(in the rows, 128 means zero)
Families of rows that turns and mirrors carry onto each other, the same ones carrying the whole set onto itself: the rest of each named row's family, in list order:
4 families of 8 rows:
nabeb: [107 133 148 102 129 132  92 106 135 152 113 111 114 133 123 112 105 108
 150 117 128  90 153 124 122 129 147 147 140 130 147]
rof: [132 141 143 108 143 100 119 138 128 139 126 118 139 125 132 132 150 115
 145 126 143  99 102 126 148 123 141 141 153 122 132]
zula: [101 133 141 131 133 119 110  98 116 138 139 115 121 138 125 150 145 120
 163 160 136 124 123 131 128  93 113 131 176 136 126]
muza: [ 93 138 128 123 109 125 115 110 131 122 138 124 120 126 135 131 148 130
 153 151 143 112 134 142 115 118 104 129 159 133 141]
vufo: [147 131 132 124 154 149 136 151 134 148 145 102 155 123 137 155 113 118
 127 137 142 114 123 113 107 131 113 139 173 104 126]
zogim: [131 133 131 103 153 188 149 135 135 132 102 134 125 140 138 116 103 106
 136 149 115 122 135 124 133 124 120 121 168 109 148]
zizo: [ 84 113 133 126 130 154 100  94 116 153 123 116 140 147 128 139 133 137
 122 160 144 116 169 105 116 115 108 139 137 131 141]
kuzag: [144 135 126 107 136 185 128 130 158 128  90 146 127 129 122 122 137 109
 141 138 108 141 149 114 129 116 122 128 134 125 156]
timog: [144 140 130 104 134 156 128 153 167 127 115 128 145 111 123 148 127 115
 140 128 124 148 157 117  95 113 117 143 133 119 149]
sezer: [103 143 147  93 126 105 117 124 133 127 119 127 111 127 129 118 133 116
 157 129 140  98 124 139 134 118 139 133 151 128 140]
zit: [ 94 129 159  82 148 100 120 129 121 139 108 126 132 138 122 133 136 126
 132 138 149 108 136 113 145 105 145 137 134 124 133]
finot: [ 84 125 137 110 130 119 124 116 119 128 124 131 138 137 129 144 161 143
 130 164 153 124 140 117 131 103 109 129 143 130 134]
tefo: [127 121 139  96 147 168 123 125 147 137  86 145 136 140 110 140 151 126
 123 145 125 139 158  87 135 104 127 124 116 126 142]
Gunul: [163 131 126 121 143 174 113 121 151 146  96 138 135 136 117 128 159 108
 137 129 114 119 126  98 150 127 132 127 135 127 142]
Tar: [ 98 128 128 131 113 153  90  93 133 148 132 110 122 133 130 125 120 121
 147 139 133 104 164 127 101 128 112 143 148 135 148]
Rasur: [124 134 118 143 120 132 113 117 129 134 140 120 147 127 137 143 172 130
 142 151 144 115 119 126 131 122 103 136 157 131 137]
gidek: [151 135 140 114 156 145 126 146 152 138 117 121 150 119 115 168 133 107
 150 141 117 166 142 111 111  84 122 145 150 122 136]
Kelos: [145 129 129 120 159 174 142 129 124 146 116 126 134 145 138 125 124 111
 130 147 125 104 106 113 151 133 123 119 178 108 132]
gode: [141 126 139 118 171 184 135 121 126 150 103 124 133 148 127 140 105  98
 145 156 105 142 134 111 140  98 124 130 176 116 136]
tif: [117 127 156 117 145 124  80  94 128 165 117 105 118 139 110 139 119 102
 162 127 121 112 146 113 129 100 149 150 148 139 133]
Kedu: [136 129 144 116 150 135  93 117 126 169 117 104 137 137 128 120 113 103
 137 114 129  85 131 111 142 136 153 153 146 123 139]
ros: [164 133 129 124 138 149 108 143 161 148 125 115 156 114 116 158 147 117
 134 119 130 130 143  99 106 123 123 147 131 123 137]
tenat: [ 94 116 154  98 150 136  96 108 119 163 107 111 134 148 121 127 108 121
 123 134 139 100 165 100 128 118 145 148 128 125 139]
soka: [112 135 156 108 145 106 106 105 122 144 118 120 112 138 117 137 140 107
 167 139 128 114 117 126 148  92 144 134 162 135 127]
sigu: [110 120 146  96 164 154 148 147 124 143 124 116 148 139 132 154 101 130
 112 155 145 126 147 101 109 114 114 127 160 103 128]
tobuk: [142 132 148 109 174 151 138 148 132 148 123 109 145 131 128 159  96 102
 144 146 119 146 133 116 116  94 127 142 176 109 130]
rotov: [125 122 145  97 150 144 126 148 150 141 115 121 154 124 114 165 129 132
 117 138 141 143 165  91  99 105 120 140 123 117 135]
kam: [107 124 140 140 132 139  84  87 122 161 139  99 127 138 118 152 124 115
 157 148 128 121 153 118 110 100 117 147 164 138 131]
rupo: [132 137 137 100 152 159 149 159 144 131 127 115 142 121 139 142  92 113
 132 139 130 131 142 127  99 121 115 136 167 104 141]
gif: [150 130 132 123 153 178 120 119 147 140  96 136 136 136 114 148 142 103
 150 152 103 161 142 107 135  88 120 134 150 130 143]
Mez: [111 118 141  97 162 178 147 124 122 140  95 139 130 155 128 130 122 125
 117 161 129 123 139  98 146 113 122 112 154 112 135]
Zez: [128 122 120 151 127 166  87  94 126 164 131 106 145 139 132 130 134 118
 134 139 129 101 147 110 124 136 115 149 150 131 143]

Same family as tif: zula, gidek, gode, soka, tobuk, kam, gif
Same family as zizo: zit, finot, tefo, tenat, sigu, rotov, Mez
Same family as kuzag: nabeb, muza, zogim, timog, sezer, Tar, rupo
Same family as rof: vufo, Gunul, Rasur, Kelos, Kedu, ros, Zez

Families of rows that turns and mirrors carry onto each other, the same ones carrying the whole set onto itself: the rest of each named row's family, in list order:
5 families of 6 rows:
fafod: [114 130 140 174 126 115 146 120 118  91 114 159 130 131 116 163 139 103
 134 127 127]
kepi: [136 130 130 114 112 108 115 137 104 145 115 111 129 112 135 130 105 143
 113 129 134]
Bon: [141 138 135 111 113 104 114 142 119 130 112 101 120 114 134 121 112 142
 132 149 120]
Lem: [137 131 129 131 104 114 125 127 121 147 111  95 134 133 134 115 105 135
 131 148 125]
maf: [117 128 141 114 101 117 128 123 116 141 123 100 129 106 139 127  98 148
 123 135 119]
Sos: [139 128 131 128 105 111 127 126 119 151 111  95 134 134 135 113 101 133
 133 147 127]
seg: [136 131 127 130 106 115 124 128 120 147 111  94 135 131 137 111 103 133
 131 143 123]
tetid: [112 134 136 171 114 122 133 133 120 109 110 159 121 118 127 158 143  91
 167 128 119]
vuvi: [126 123 136 109 107 104 124 123 112 145 107 101 126 119 135 114  94 134
 125 136 127]
Zelus: [115 132 139 169 114 120 134 131 119 111 108 163 120 120 126 159 141  93
 170 128 123]
Zag: [142 137 145 111 113 103 112 138 121 135 110 101 119 119 129 123 110 142
 134 151 129]
doga: [107 134 128 174 120 117 128 119 113 107 120 157 139 127 113 141 152 104
 163 115 120]
pasi: [118 125 140 169 120 121 131 116 126 103 117 172 124 130 123 161 139  98
 151 121 128]
bape: [115 134 141 172 113 124 130 130 120 105 108 158 124 119 125 161 141  93
 167 132 124]
dume: [ 96 123 138 165 125 114 136 125 127  89 137 160 127 130 117 153 140 104
 154 126 132]
mifef: [105 133 131 176 118 120 122 117 113 104 121 150 140 132 106 149 152 107
 160 123 124]
lisul: [123 124 147 111 101 109 130 125 114 151 122 104 127 112 136 127  99 147
 126 131 125]
guvu: [134 129 134 115 111 108 114 136 106 143 117 107 129 118 128 134 104 144
 109 134 140]
tam: [122 127 132 114 106 112 120 126 113 138 108  98 127 116 133 115  92 132
 120 143 122]
Kota: [123 125 140 113 106 105 119 121 111 143 109  99 124 123 128 119  91 131
 125 145 129]
Gebom: [115 125 133 168 121 125 135 119 128 103 119 171 124 126 125 158 140  98
 150 115 117]
kugam: [113 130 135 168 128 117 150 125 118  91 113 161 129 128 124 157 139 104
 137 116 120]
lotur: [120 130 146 116 102 114 126 119 114 147 123  99 127 111 132 132  97 144
 123 141 126]
difud: [144 132 140 109 113  98 117 139 118 137 110 106 119 118 132 118 111 144
 137 144 123]
Sef: [132 132 128 117 113 112 113 141 108 141 115 105 130 114 131 129 107 143
 107 133 135]
Gog: [100 119 136 160 129 112 138 126 122  90 136 162 127 128 124 148 142 106
 156 121 129]
Romog: [115 127 143 168 126 110 150 120 115  97 112 165 126 133 118 160 139 104
 142 118 128]
zab: [112 131 136 174 120 113 126 114 111 109 120 157 138 134 107 147 152 107
 163 117 129]
tul: [112 127 137 171 120 129 131 117 129  99 118 168 127 127 122 163 139  98
 146 129 121]
sak: [100 119 140 161 124 110 138 123 125  93 137 159 124 133 121 153 140 106
 156 125 137]

Same family as Zag: Bon, doga, mifef, difud, zab
Same family as tam: vuvi, pasi, Kota, Gebom, tul
Same family as Romog: fafod, maf, lisul, kugam, lotur

Families of rows that turns and mirrors carry onto each other, the same ones carrying the whole set onto itself: the rest of each named row's family, in list order:
3 families of 5 rows:
M: [116 143 148 131  94 124 145 134]
E: [129 112 140 113 108 123 131 101]
X: [132 118 141 136 134  90 138  97]
T: [122 113 138 149  99 134 153 123]
D: [143 112 139 156 126 139 126 140]
V: [130 157 146 133 142 114 128  93]
Y: [125 156 134 158 126 134 126 145]
A: [132 131 139 165 104 116 129 146]
G: [114 141 144 136 109 117 155  92]
J: [122 126 136 126 148 104 111 103]
P: [136 121 131 163 137 103 108 127]
R: [147 139 143 146 152 127 110 122]
K: [124 135 136 126 103 150 123 131]
W: [130 145 137 165 145  97 136 123]
F: [109 140 147 106 121 118 134 108]

Same family as E: X, Y, K, W
Same family as M: A, J, P, F

